In the data rows, 500 means zero.
Here are some points, each followed by its number:
591,537,486,474,460,459,477,491,595,623,674,610,450,410,252,333,387,508,600 0
400,474,530,520,516,530,544,541,451,354,275,352,493,568,718,701,696,536,389 1
468,470,450,500,487,473,495,550,633,550,430,343,279,446,496,582,639,638,616 2
408,493,569,529,571,619,501,365,172,335,468,641,879,675,689,437,343,403,425 3
593,533,479,475,459,461,481,499,571,629,676,593,420,400,271,344,406,524,602 4
460,467,460,503,491,472,498,551,640,576,472,378,269,429,445,541,592,630,651 5
544,505,472,485,477,469,494,522,582,564,535,482,419,453,414,487,517,533,527 6
590,533,478,474,456,460,479,503,584,630,668,590,428,403,266,352,401,518,610 7
407,469,531,522,517,521,540,541,460,364,283,355,500,570,730,706,695,520,366 8
519,489,462,493,473,469,486,527,641,625,596,488,318,404,336,443,486,579,641 9
413,497,583,530,573,603,506,366,171,332,481,639,893,680,670,408,354,399,413 10
466,519,614,561,599,516,402,303,218,400,549,670,880,648,621,390,364,394,409 11
475,500,529,506,525,548,511,451,351,431,503,574,655,572,584,441,386,452,494 12
586,530,477,478,457,458,485,500,597,632,669,608,440,406,255,349,392,503,596 13
426,490,542,516,569,560,519,473,345,315,327,460,653,626,786,678,569,408,317 14
520,514,512,495,503,520,498,471,439,511,577,600,590,508,446,383,370,465,528 15
577,526,479,478,462,460,480,507,586,620,651,571,421,410,292,368,413,526,602 16
452,472,509,514,524,529,540,534,441,341,297,402,599,611,797,701,602,413,305 17
455,450,514,521,516,567,562,539,434,343,299,417,605,596,805,668,607,417,276 18
586,524,488,477,468,461,487,506,567,639,674,588,422,395,258,361,397,520,597 19
513,507,501,498,495,506,509,487,482,511,554,572,564,506,465,437,403,448,512 20
534,508,477,496,482,491,487,515,606,649,695,632,490,423,253,304,335,465,567 21
561,515,472,482,467,467,483,513,609,641,669,583,419,403,265,356,396,518,610 22
583,524,467,474,456,466,479,513,597,631,670,577,408,402,268,364,412,525,610 23
504,490,471,494,487,478,502,536,576,514,450,424,418,486,511,559,590,547,484 24
542,508,469,488,475,474,488,519,618,646,673,589,428,405,258,346,385,511,602 25
440,471,503,507,520,521,536,546,470,375,282,366,521,574,732,711,669,497,345 26
425,463,473,509,494,488,513,555,602,510,370,317,322,470,535,609,679,644,585 27
585,528,474,476,458,460,479,506,594,634,670,587,422,404,266,351,399,517,609 28
540,493,433,484,471,447,476,533,616,583,498,378,259,432,446,553,620,629,614 29
460,469,465,503,505,488,511,549,568,445,327,326,392,527,658,681,702,569,437 30
449,466,470,507,486,486,500,551,642,572,444,377,280,428,445,557,601,620,657 31
531,514,509,493,491,505,504,487,464,503,567,581,577,512,466,417,385,444,506 32
402,483,550,522,531,553,546,515,385,319,286,392,576,594,765,705,657,474,334 33
422,464,475,516,508,488,511,567,595,468,341,314,334,488,582,631,692,627,545 34
529,522,520,492,503,514,481,441,429,520,608,624,622,503,406,368,374,473,530 35
447,477,522,520,536,548,531,488,354,338,358,456,674,642,765,618,517,410,345 36
516,485,435,484,476,460,485,537,629,571,468,359,266,436,473,571,628,635,612 37
586,529,472,474,459,460,478,504,593,632,669,583,415,403,266,357,406,522,614 38
477,505,538,504,513,534,519,482,417,422,455,502,566,545,607,552,503,450,429 39
410,483,556,518,538,555,552,507,371,313,300,419,616,615,782,691,606,430,321 40
512,490,470,494,485,487,502,532,583,547,510,474,420,461,454,512,528,523,517 41
532,511,499,487,478,482,502,514,529,525,525,519,488,478,450,483,494,493,494 42
516,495,460,488,475,464,490,532,615,573,514,431,336,435,420,501,557,591,604 43
457,470,492,509,518,511,531,546,493,379,289,358,522,580,749,719,672,475,320 44
416,469,516,516,516,520,537,547,484,379,283,348,484,562,709,699,686,528,390 45
472,494,528,501,500,482,517,535,554,523,464,425,391,457,429,515,557,578,573 46
556,501,454,482,466,472,486,524,608,584,540,467,354,428,401,480,541,571,569 47
438,468,501,513,516,516,535,545,488,369,288,359,518,579,747,714,677,489,332 48
521,514,511,494,499,511,500,475,452,510,570,573,562,507,460,419,394,463,528 49
450,465,461,502,494,480,506,553,617,527,398,334,283,462,517,599,660,641,599 50
529,489,438,481,475,457,486,532,620,575,466,359,266,435,466,578,632,634,601 51
583,527,461,473,456,457,476,508,600,630,640,541,362,396,295,395,448,553,636 52
514,511,508,491,490,501,505,502,496,511,526,522,494,481,461,485,493,492,504 53
602,540,477,473,456,456,479,508,577,625,661,595,417,403,278,338,397,516,609 54
538,502,455,487,473,465,483,524,628,640,633,528,348,397,296,406,451,556,643 55
609,544,483,470,453,459,478,499,570,623,671,605,443,407,267,334,386,508,598 56
502,480,439,487,484,464,494,542,616,528,396,319,292,473,551,633,681,630,538 57
446,507,598,548,581,536,452,358,248,365,497,629,837,650,672,439,388,387,396 58
550,517,486,488,473,472,488,515,603,638,680,610,464,415,255,326,364,491,580 59
429,497,563,524,553,597,536,420,205,307,411,595,855,682,747,467,353,373,392 60
539,526,532,511,513,468,441,429,466,554,643,635,607,487,371,352,384,472,535 61
409,494,587,543,589,600,453,308,175,394,564,724,923,623,526,372,413,426,421 62
552,510,456,481,470,466,482,522,591,574,541,475,390,440,409,486,528,557,555 63
416,489,573,524,561,599,533,408,195,315,430,599,860,688,726,456,348,386,400 64
526,518,513,494,496,512,495,464,438,509,587,594,590,511,442,387,382,466,532 65
428,505,580,528,568,597,525,423,233,297,377,515,735,652,812,616,476,361,325 66
423,482,547,519,546,557,533,475,331,353,340,479,692,626,703,596,544,450,350 67
544,507,459,486,474,468,484,522,623,643,661,565,392,401,271,370,413,528,621 68
466,519,615,562,595,512,401,303,229,405,552,674,894,644,604,386,363,394,407 69
461,520,615,563,602,505,393,298,231,411,572,689,881,636,583,368,380,400,416 70
496,483,454,495,498,480,516,546,570,476,318,304,355,521,653,674,712,582,416 71
545,504,462,482,476,466,486,533,591,577,544,491,385,438,413,469,519,553,545 72
459,485,507,517,510,515,520,532,541,521,544,543,536,502,475,456,408,436,470 73
591,535,480,474,456,458,478,501,586,628,677,598,437,407,261,344,390,509,603 74
520,491,457,492,488,482,497,537,573,508,440,420,421,484,533,572,600,544,467 75
456,492,520,507,511,521,527,514,469,441,427,456,504,524,587,583,561,489,439 76
588,530,471,472,457,457,479,507,591,634,639,557,393,398,273,385,434,544,618 77
579,524,471,477,461,465,479,507,595,636,666,584,411,401,267,360,405,522,616 78
480,482,476,500,503,507,512,514,486,447,400,403,470,543,642,594,572,528,481 79
543,508,475,487,476,474,496,521,564,541,528,493,441,465,443,492,513,515,508 80
515,481,433,483,481,469,493,536,612,534,399,328,284,470,542,626,685,636,535 81
503,485,480,499,489,495,516,533,557,486,429,442,476,506,555,577,579,498,428 82
417,489,564,525,562,594,545,429,215,299,416,577,811,683,776,478,371,364,395 83
471,473,480,504,510,503,522,537,515,415,328,371,476,556,697,678,643,501,391 84
399,466,507,519,504,491,522,569,622,522,402,340,289,451,487,563,615,629,641 85
570,521,468,479,465,464,482,511,605,636,673,591,422,404,262,351,395,515,608 86
454,470,512,511,521,521,538,537,460,351,293,389,582,603,787,708,622,428,306 87
466,490,515,507,522,543,515,464,364,408,439,503,621,591,648,509,457,474,478 88
596,536,474,472,458,462,479,505,584,631,654,588,417,402,268,349,403,523,611 89
489,492,491,501,498,502,511,527,518,467,441,465,502,521,566,568,556,481,431 90
567,511,449,474,463,456,476,513,616,624,597,481,308,397,335,451,510,589,651 91
561,515,468,480,465,461,481,514,598,621,626,531,371,404,318,406,451,555,622 92
423,482,560,520,543,571,550,483,308,303,342,488,716,652,822,628,480,359,333 93
577,526,477,480,465,464,481,510,597,635,663,588,421,406,269,344,396,514,603 94
415,493,563,524,551,582,537,457,293,316,343,472,707,637,792,633,526,393,329 95
483,476,449,499,488,465,486,543,647,603,524,405,275,420,392,516,566,614,652 96
484,481,492,507,504,505,519,536,530,477,450,471,518,520,573,557,534,467,398 97
527,490,430,482,475,455,477,531,624,593,498,391,275,420,433,549,599,631,633 98
519,513,505,492,489,498,506,506,504,510,539,539,515,487,459,470,467,473,487 99
506,480,441,487,483,467,492,532,630,588,491,389,260,425,424,538,600,636,642 100
599,518,492,466,453,443,481,496,598,648,628,530,393,404,270,398,451,551,628 101
437,479,547,518,541,572,556,483,300,300,346,506,725,663,817,606,442,358,346 102
600,538,490,471,463,467,475,499,571,624,687,636,493,411,263,322,349,482,574 103
464,480,478,503,489,474,503,547,611,554,472,405,330,444,448,528,577,600,608 104
600,539,483,473,455,456,475,500,578,626,675,605,445,406,266,337,390,507,597 105
487,487,469,497,487,472,498,540,620,572,522,439,335,433,411,486,544,583,617 106
420,465,481,516,502,487,513,565,654,571,479,380,266,424,437,512,577,607,660 107
522,512,509,495,497,507,491,457,440,518,581,580,564,506,444,405,400,487,547 108
546,507,465,485,467,458,484,526,610,617,613,514,349,406,330,420,462,561,633 109
535,514,504,492,486,498,506,498,481,503,548,554,538,497,480,451,418,458,509 110
501,483,444,490,482,461,484,539,641,591,503,391,273,426,418,538,587,621,640 111
409,493,576,523,546,584,546,469,305,292,330,465,669,633,811,661,549,399,313 112
540,507,469,488,478,474,487,523,618,648,673,599,435,409,257,340,379,505,594 113
553,519,471,480,462,471,490,509,585,600,572,501,421,427,339,425,496,560,580 114
497,480,461,495,477,467,489,540,615,583,505,406,285,421,435,526,577,622,634 115
419,497,580,524,553,589,538,455,273,294,328,465,675,630,802,669,571,401,311 116
522,495,452,491,476,467,486,532,639,638,617,508,332,398,308,422,465,564,648 117
586,528,475,475,460,459,480,505,591,633,671,584,419,403,262,357,403,520,609 118
559,526,474,478,456,483,490,499,585,644,659,567,434,395,233,345,428,550,621 119
466,471,481,506,510,503,523,549,519,395,292,345,488,570,736,716,688,497,334 120
577,522,477,478,472,469,480,520,590,635,677,635,468,413,269,308,356,490,571 121
430,514,601,556,606,529,390,286,223,437,617,737,878,587,487,384,423,425,444 122
524,510,496,488,479,478,494,523,568,558,548,513,441,446,390,444,479,535,560 123
437,476,534,518,533,552,551,514,371,313,320,450,663,633,824,663,532,372,315 124
598,538,483,477,452,465,477,501,576,625,678,606,463,406,262,338,374,499,595 125
452,472,507,513,522,524,538,538,453,349,295,395,582,604,787,708,619,424,304 126
567,518,462,479,465,460,480,513,608,638,660,559,388,399,274,379,426,536,624 127
508,497,497,498,497,498,516,522,502,454,435,469,526,529,590,572,535,458,419 128
429,463,476,509,498,479,509,562,609,507,379,323,303,471,543,612,663,636,587 129
540,505,493,499,482,496,508,516,483,520,535,528,485,474,468,489,467,495,484 130
487,489,487,502,486,487,500,530,598,571,540,494,414,450,395,458,493,538,566 131
578,525,466,477,460,463,479,507,594,635,666,577,404,400,270,365,413,529,619 132
414,491,575,528,564,602,522,392,184,319,457,619,874,686,705,427,350,389,409 133
509,491,465,493,486,473,490,537,640,641,631,542,367,399,297,393,426,542,629 134
546,501,444,482,473,455,476,526,623,607,558,445,310,422,377,481,544,593,614 135
440,514,579,524,566,596,530,430,232,294,343,505,706,643,817,622,509,376,313 136
438,477,540,519,538,555,550,506,350,308,329,468,692,645,822,647,495,361,324 137
466,474,515,509,540,522,560,535,418,347,295,386,576,598,769,712,632,415,295 138
477,472,467,501,504,491,515,551,550,424,302,325,439,550,702,709,707,534,363 139
482,495,518,503,515,530,522,492,410,425,471,534,611,561,622,515,422,422,460 140
585,528,475,475,461,460,479,505,591,633,672,589,423,404,262,352,397,517,610 141
448,483,522,511,535,552,511,450,353,389,422,499,658,610,676,530,473,475,442 142
484,484,486,499,494,491,512,536,559,493,445,443,459,501,533,560,565,520,461 143
497,479,443,491,490,464,503,547,598,497,365,306,319,495,608,658,702,612,481 144
533,528,519,495,510,505,465,429,432,540,623,636,610,493,374,352,394,482,537 145
430,473,517,515,521,525,535,530,457,363,294,370,527,581,743,707,672,490,342 146
603,543,480,466,461,458,470,497,593,633,667,586,444,410,257,335,401,519,592 147
507,496,496,498,497,499,514,525,506,456,441,472,529,530,585,566,532,457,415 148
475,474,462,500,506,492,517,553,539,420,303,324,453,557,710,702,714,529,348 149
458,476,491,503,527,521,504,502,443,425,386,451,549,574,657,559,570,519,428 150
413,481,550,517,534,553,548,512,380,314,297,425,627,618,777,689,591,423,332 151
515,504,497,501,475,491,506,523,513,541,532,498,413,444,415,474,502,566,553 152
403,500,570,526,596,580,508,431,282,284,356,504,705,647,802,651,524,379,328 153
579,526,456,474,460,459,475,510,597,632,651,550,385,399,285,384,438,547,628 154
597,540,485,472,457,458,479,500,577,623,684,612,457,410,259,329,378,497,595 155
570,518,472,481,466,465,484,509,599,640,681,606,442,408,267,343,374,501,594 156
433,494,560,534,566,534,456,390,325,418,477,576,735,584,574,508,517,466,417 157
508,493,485,498,493,491,511,531,534,472,442,446,476,510,564,576,570,491,434 158
453,486,506,507,503,506,520,536,526,473,426,441,465,503,537,563,577,529,471 159
590,533,486,476,460,463,480,502,580,629,688,620,468,412,258,323,366,494,585 160
581,526,471,477,457,467,478,507,592,636,661,589,418,401,266,360,401,521,615 161
466,472,474,506,499,493,517,550,557,463,370,369,425,516,623,641,634,533,451 162
603,534,491,468,464,453,485,498,569,634,670,585,435,400,252,367,395,510,603 163
410,490,554,523,538,563,546,498,348,322,297,418,617,609,761,684,616,450,326 164
587,528,466,474,456,454,475,505,597,628,649,551,375,398,286,389,439,546,633 165
507,506,507,498,507,514,500,476,459,513,583,597,588,513,448,393,369,456,526 166
445,515,595,541,601,576,448,311,172,374,527,675,886,660,617,384,358,405,413 167
465,481,488,511,498,489,502,546,656,656,653,563,409,410,271,358,389,507,590 168
440,496,550,526,552,572,521,452,317,328,354,474,672,632,782,626,528,404,329 169
580,529,475,479,460,463,482,508,591,631,683,609,448,410,260,335,375,500,594 170
470,499,527,507,530,544,526,469,369,423,513,587,669,581,592,432,372,403,463 171
466,471,488,508,509,514,525,546,499,385,283,361,516,576,751,723,670,475,325 172
433,476,547,522,538,572,555,487,309,300,349,502,735,659,827,599,439,354,346 173
486,512,533,501,506,523,523,496,439,426,425,495,546,530,577,555,544,472,426 174
541,502,462,485,473,469,488,529,590,545,477,425,375,461,474,535,578,569,526 175
470,471,472,501,507,488,507,549,582,495,410,409,420,501,569,603,602,531,459 176
551,507,454,479,462,464,480,519,607,601,554,455,312,409,380,482,540,594,635 177
562,512,454,478,463,459,481,516,613,617,593,503,346,408,336,438,490,568,625 178
573,522,461,477,462,459,478,513,606,633,654,555,378,398,281,382,431,540,629 179
536,523,515,503,526,503,451,425,442,549,641,663,627,482,341,342,390,472,523 180
580,524,466,476,456,455,485,504,607,635,651,577,405,403,263,376,424,525,620 181
480,496,513,503,492,498,515,524,502,463,433,450,484,508,553,566,577,514,455 182
587,526,469,473,453,452,476,505,601,629,651,549,379,399,287,390,441,545,626 183
403,494,573,525,544,569,552,484,329,304,308,421,614,613,787,688,616,441,311 184
451,472,508,514,525,527,540,535,444,345,296,399,592,608,793,704,610,418,303 185
525,501,480,496,474,478,494,531,630,633,624,527,359,396,298,390,447,544,618 186
408,505,583,528,566,610,533,412,216,306,371,515,775,657,794,591,467,370,342 187
543,501,450,481,469,466,483,525,605,573,509,430,340,439,434,517,568,587,575 188
413,463,489,514,500,483,516,563,607,498,368,322,310,473,546,609,660,632,594 189
583,527,473,475,463,461,480,506,594,635,665,576,407,401,264,366,409,525,614 190
500,490,491,499,495,497,512,530,524,477,436,448,490,510,567,575,567,496,426 191
562,516,461,476,461,456,479,515,601,596,572,477,347,418,368,460,516,576,612 192
448,510,598,552,582,531,436,345,239,382,522,648,858,639,631,431,380,393,409 193
555,501,435,480,465,468,484,532,627,603,504,418,259,408,421,494,570,621,636 194
484,509,538,502,527,547,508,445,346,428,519,599,697,579,554,413,365,434,482 195
543,512,467,482,477,477,492,524,592,615,703,613,428,398,258,373,368,491,615 196
564,518,468,481,466,465,484,512,609,640,673,591,428,405,258,352,393,512,605 197
582,528,478,476,462,460,480,506,591,634,677,596,436,405,259,345,391,511,603 198
445,518,600,553,602,547,414,300,204,398,562,695,901,639,569,373,378,410,417 199
584,528,470,474,459,455,480,505,596,632,658,562,387,399,277,377,425,538,622 200
567,521,490,481,469,464,480,508,600,632,683,627,472,421,245,326,355,489,585 201
565,509,450,474,465,457,479,513,619,626,598,487,312,396,330,445,502,587,653 202
496,477,441,491,488,472,498,549,603,499,356,312,323,495,602,657,703,613,486 203
609,544,485,471,454,456,475,498,572,625,669,602,440,408,266,336,392,509,598 204
460,470,489,509,513,509,527,548,504,383,289,355,509,577,748,716,677,482,326 205
453,472,509,515,522,529,542,536,442,341,298,406,601,609,796,699,603,412,300 206
585,531,474,475,458,459,479,505,591,631,673,590,425,405,264,350,397,518,608 207
418,512,588,548,604,559,409,288,200,417,608,737,900,591,489,392,423,424,452 208
462,469,506,521,510,542,528,539,468,360,289,378,554,589,779,716,634,438,310 209
585,530,483,479,458,479,473,511,595,627,677,613,446,413,259,320,368,503,591 210
586,530,473,477,458,460,481,503,586,624,681,580,407,398,270,360,408,520,621 211
473,496,519,506,501,512,521,519,488,447,425,455,514,519,565,569,558,497,443 212
592,533,481,473,461,462,475,507,579,629,678,618,460,407,267,327,376,502,591 213
420,511,590,550,605,535,387,287,228,446,623,755,867,573,470,399,428,431,463 214
480,483,483,499,509,517,510,494,458,448,406,426,494,552,623,568,559,538,484 215
447,474,519,516,528,535,544,528,414,331,305,422,626,621,807,692,570,394,306 216
396,484,555,522,526,554,553,518,382,320,284,388,576,590,759,699,660,480,341 217
538,497,439,479,468,458,480,526,628,605,535,416,271,412,399,512,569,617,649 218
472,477,499,510,504,507,521,536,510,453,430,454,500,531,609,585,538,467,431 219
459,516,617,561,600,489,372,284,258,454,618,732,866,586,477,378,420,429,437 220
489,492,481,498,486,476,498,539,630,592,552,463,334,415,374,453,502,571,638 221
423,464,492,514,504,496,528,548,564,430,299,327,410,528,641,683,705,572,460 222
591,531,472,473,456,459,477,504,590,631,669,584,420,404,267,358,404,522,611 223
532,495,441,485,465,480,480,532,618,599,543,448,323,429,391,494,538,582,613 224
433,475,548,527,536,553,550,496,324,313,343,484,705,650,831,630,470,356,330 225
536,491,433,480,468,463,476,534,629,570,468,361,264,439,475,573,630,632,604 226
597,538,481,473,455,457,478,500,582,626,677,599,443,406,261,339,391,509,601 227
517,516,505,491,496,504,500,495,503,511,531,515,499,487,466,479,485,489,492 228
586,527,462,471,451,461,473,504,591,625,619,517,337,390,313,427,481,567,651 229
597,538,477,471,458,463,487,496,574,621,672,647,498,417,252,334,343,479,580 230
448,488,544,523,542,562,526,482,341,318,334,456,664,630,805,666,543,386,310 231
573,523,472,479,461,460,480,509,601,633,663,573,406,403,274,366,411,526,616 232
446,501,570,539,572,543,463,387,285,373,464,590,795,631,659,494,453,405,374 233
531,501,463,490,477,471,492,525,631,645,656,557,385,402,276,376,412,531,616 234
425,486,561,523,547,586,544,451,245,297,390,548,788,678,803,536,384,357,380 235
521,505,477,491,475,470,490,528,614,606,593,506,367,415,332,421,468,557,626 236
531,521,517,493,493,511,495,465,432,505,586,602,605,513,447,384,370,456,526 237
569,521,475,482,472,468,483,513,594,636,689,625,469,415,257,317,358,488,578 238
497,498,483,492,486,490,503,522,543,515,473,436,385,466,489,548,579,564,547 239
505,494,495,499,496,502,517,525,498,451,435,469,524,530,599,575,533,457,421 240
493,465,454,490,501,489,513,544,577,455,316,322,389,532,670,709,699,565,399 241
603,540,482,468,453,454,480,502,572,633,640,576,414,401,258,373,420,536,606 242
433,480,552,528,554,575,534,451,255,304,401,524,789,687,788,558,416,352,348 243
449,470,490,517,506,522,529,531,525,394,265,345,499,577,713,731,658,498,366 244
Which point above is nearest to each new point? Its number follows each.
394,467,518,519,509,510,533,556,523,407,293,318,403,527,649,671,706,598,484 222
456,473,471,509,495,477,498,552,665,618,558,449,296,406,354,460,502,586,660 221
413,489,565,521,546,573,548,484,314,304,320,460,674,631,803,669,556,392,310 112
485,510,538,505,520,540,513,474,392,423,472,527,598,551,606,533,476,428,419 39
416,463,489,513,501,492,519,560,569,451,324,313,359,507,616,657,702,616,512 34
434,477,537,518,533,548,551,513,384,317,314,437,647,631,816,673,545,387,310 124
461,519,617,568,589,452,349,303,291,478,639,745,829,560,474,385,434,424,450 220
440,477,534,519,534,554,549,508,358,309,327,463,687,644,826,650,499,363,325 137
487,490,485,499,487,485,505,532,584,556,522,476,421,453,413,482,519,546,550 131
579,521,464,473,458,454,477,509,609,633,640,533,363,395,295,399,453,554,637 52
491,512,528,505,518,551,520,452,338,433,508,599,703,582,553,418,358,428,458 195
467,471,482,507,507,502,525,549,518,393,294,347,493,572,737,716,683,494,329 120
558,513,460,474,472,460,483,519,607,613,614,530,375,411,332,416,460,545,615 92
486,493,481,500,482,475,497,541,622,588,542,453,339,421,374,461,513,581,635 221
448,463,474,504,503,491,517,553,569,440,312,315,392,526,663,694,707,581,438 30
446,478,525,519,529,550,551,514,367,312,315,454,666,637,817,665,517,376,320 124
422,462,479,507,499,499,519,559,584,469,350,306,342,490,592,652,693,628,528 34
486,467,469,497,500,479,512,548,579,447,309,312,414,535,676,699,711,558,391 241
417,504,582,530,573,588,500,389,225,333,438,580,791,629,697,545,479,395,363 233
420,485,562,524,552,589,544,454,246,298,385,542,791,668,811,547,391,358,372 235
385,469,519,530,505,503,524,555,637,589,470,381,319,415,382,482,564,618,663 107
424,482,564,525,548,586,547,455,247,298,390,546,790,674,806,535,380,360,377 235
453,503,569,540,573,545,459,386,285,373,450,575,793,640,685,501,443,397,374 233
447,480,525,512,532,540,542,521,409,327,305,419,641,627,809,683,566,391,298 216
512,490,470,495,496,479,498,536,579,586,510,484,428,463,389,502,517,538,494 6
420,483,524,524,525,527,518,508,487,472,450,440,472,511,567,537,513,508,539 159
462,498,553,537,562,484,420,385,391,466,518,573,662,553,528,485,531,497,459 157
524,489,477,505,484,507,511,527,623,642,696,632,483,408,264,289,351,467,538 21
527,507,490,490,484,485,502,517,533,522,525,508,472,476,463,494,497,496,501 42
531,487,448,480,465,468,491,531,623,622,521,438,278,408,384,491,562,615,650 218
509,513,514,512,516,476,445,425,491,573,641,640,576,466,338,388,423,483,559 61
435,513,594,544,597,579,451,322,180,366,519,659,893,664,644,395,354,396,407 167
467,496,531,505,527,551,505,435,361,434,513,569,656,575,573,442,392,466,502 12
479,481,477,505,498,489,504,542,616,578,537,494,437,461,411,465,491,515,505 131
412,463,501,514,506,502,527,557,541,419,299,318,405,530,662,682,706,588,458 222
440,466,475,509,500,490,516,557,587,471,347,326,354,500,599,648,668,599,515 34
472,523,612,562,598,500,391,303,223,410,577,691,885,633,575,369,380,405,412 70
443,477,515,514,521,538,535,511,407,367,349,437,599,602,744,614,527,449,405 36
443,516,598,551,602,549,414,297,205,403,568,700,908,634,555,373,383,415,415 199
544,509,467,485,486,469,504,521,574,560,528,461,391,448,428,498,538,539,521 6
419,466,489,512,502,493,520,554,573,469,350,325,349,495,587,637,678,612,536 34
531,505,486,492,486,486,503,519,540,526,533,526,498,483,459,477,471,473,485 42
487,493,495,502,493,502,519,530,501,459,427,450,480,512,564,576,570,513,448 182
574,520,457,473,459,456,476,512,606,628,625,511,336,395,311,423,477,570,647 229
532,506,477,495,486,482,492,521,615,645,695,631,490,424,252,304,336,470,559 21
519,507,488,491,478,475,500,523,575,552,535,500,432,453,399,462,502,534,553 123
396,467,511,523,502,498,516,574,635,535,424,350,286,442,461,544,590,618,653 85
492,476,444,491,485,468,495,539,631,570,464,368,268,436,457,558,620,636,626 37
527,528,522,499,514,504,457,422,436,545,645,657,635,488,346,347,390,471,529 180
509,522,563,531,543,489,412,367,377,522,635,689,715,522,388,367,393,456,492 180
457,472,474,515,493,487,498,554,667,621,563,453,302,402,348,454,493,579,653 221
432,508,585,530,569,602,519,410,214,295,382,523,739,647,809,616,481,359,333 66
482,508,538,508,525,546,498,422,331,439,545,604,694,573,527,401,386,455,495 195
464,493,526,509,519,540,526,487,408,433,478,538,627,566,607,500,420,416,447 140
529,510,481,487,474,475,498,521,574,557,541,520,443,451,388,456,477,530,556 123
473,495,523,507,514,534,526,483,414,430,470,538,623,566,606,510,428,415,452 140
419,473,516,516,525,527,522,496,448,429,402,426,517,558,618,549,548,539,512 215
474,479,468,506,492,479,495,547,659,638,608,499,327,401,313,417,458,559,644 117
411,495,571,523,542,579,541,483,315,294,302,428,622,611,783,694,622,443,321 184
480,516,540,507,550,538,452,376,357,492,591,636,720,551,434,376,413,475,493 35
412,462,488,515,499,495,523,564,574,458,340,312,340,497,593,645,693,622,539 34
521,523,523,504,516,496,460,423,440,552,639,632,596,482,359,367,406,485,538 145
544,510,469,486,469,470,484,520,603,603,588,512,387,422,339,426,465,551,608 236
480,480,461,496,487,482,503,542,582,518,416,367,315,465,523,593,641,617,568 50
501,500,494,498,496,500,509,503,525,515,527,536,512,493,469,487,458,462,504 99
544,531,533,509,506,456,429,421,470,570,667,655,592,463,337,363,406,476,547 61
557,513,466,482,467,462,482,518,612,624,627,536,373,405,304,397,446,547,626 92
454,519,609,563,596,502,369,294,253,443,613,728,874,593,491,380,411,423,434 220
540,508,476,485,485,469,510,519,568,557,526,464,396,453,432,499,536,533,514 6
570,516,460,477,458,451,479,512,607,608,587,491,342,411,345,446,504,572,627 178
521,511,508,491,496,515,504,476,459,511,572,567,554,506,469,431,391,462,523 49
476,503,529,500,508,527,524,496,429,431,433,479,538,531,585,566,558,480,435 174
586,528,467,473,457,455,478,506,593,631,657,561,389,399,278,378,428,538,627 200
423,478,523,521,525,542,537,508,411,403,417,472,593,579,664,537,463,451,476 88
462,497,531,504,516,529,522,500,440,435,438,490,554,534,580,559,539,468,430 174
461,498,542,515,535,552,502,427,346,449,556,624,722,580,516,379,358,438,477 195
530,524,519,513,520,475,444,430,468,556,650,638,599,482,370,349,391,467,536 61
548,517,480,485,469,464,484,520,599,601,605,528,396,418,322,402,455,544,612 92
428,486,533,520,541,553,510,454,358,405,448,521,646,593,616,478,448,482,497 88
391,474,543,516,524,525,542,541,464,351,269,347,492,565,700,702,698,542,410 1
558,513,442,478,470,459,473,516,600,586,540,460,354,429,391,487,532,588,601 47
510,507,492,494,476,473,496,530,599,583,564,492,376,424,353,434,481,559,619 236
402,469,497,520,495,498,518,579,606,502,395,324,293,465,509,571,639,631,620 85
521,503,468,494,479,473,496,527,627,642,658,554,388,405,281,376,408,526,603 234
557,507,462,477,460,462,486,518,609,623,577,501,341,408,335,436,498,574,632 178
412,482,554,522,544,574,537,460,292,330,377,506,722,643,722,549,481,440,389 67
539,506,479,489,478,479,500,521,558,535,526,503,463,472,452,489,500,497,497 80
505,499,485,496,479,478,505,523,582,550,519,493,431,458,411,483,518,532,540 6
465,471,493,515,519,523,527,545,483,361,289,375,548,588,772,711,649,448,304 209
425,482,532,517,521,532,531,510,438,400,360,397,485,547,675,645,619,517,429 84
482,512,535,505,517,536,515,477,399,419,452,501,561,539,600,559,521,458,427 39
501,500,527,501,512,521,527,497,411,428,470,530,621,559,602,518,432,407,431 140
469,483,503,511,513,529,525,507,431,408,394,448,549,571,682,595,500,463,451 150
446,474,521,517,526,539,546,524,416,328,302,426,633,622,805,690,571,389,307 216
518,514,506,493,481,474,489,518,605,589,593,525,399,424,325,393,448,546,617 236
525,495,456,489,473,467,489,530,628,620,591,478,319,406,342,451,491,578,640 9
413,506,588,539,592,589,454,312,175,382,553,704,920,642,550,374,391,421,423 62
445,483,520,518,540,537,498,459,387,390,393,484,652,595,661,587,579,469,370 67
423,484,565,525,552,587,541,444,237,301,401,552,801,680,793,525,380,360,376 235
476,489,482,504,485,476,503,547,633,598,555,468,351,417,357,445,487,567,637 221
462,472,467,503,501,488,510,549,587,501,412,373,365,486,563,601,620,562,525 176
474,493,505,500,501,503,515,526,515,463,424,437,477,512,559,575,587,518,449 182
463,470,481,507,510,502,525,551,520,396,292,343,484,567,730,716,690,503,340 120
509,492,472,492,486,476,500,534,573,512,449,421,414,485,513,561,594,550,487 24
523,492,425,486,477,461,476,534,624,583,497,398,280,425,437,545,587,629,630 98
459,489,510,507,528,541,524,477,381,398,432,488,590,589,671,524,477,458,475 88
415,496,579,525,569,598,517,388,185,316,458,621,873,686,704,431,348,389,411 133
450,489,541,529,548,531,488,451,369,374,386,488,676,614,709,589,543,434,354 67
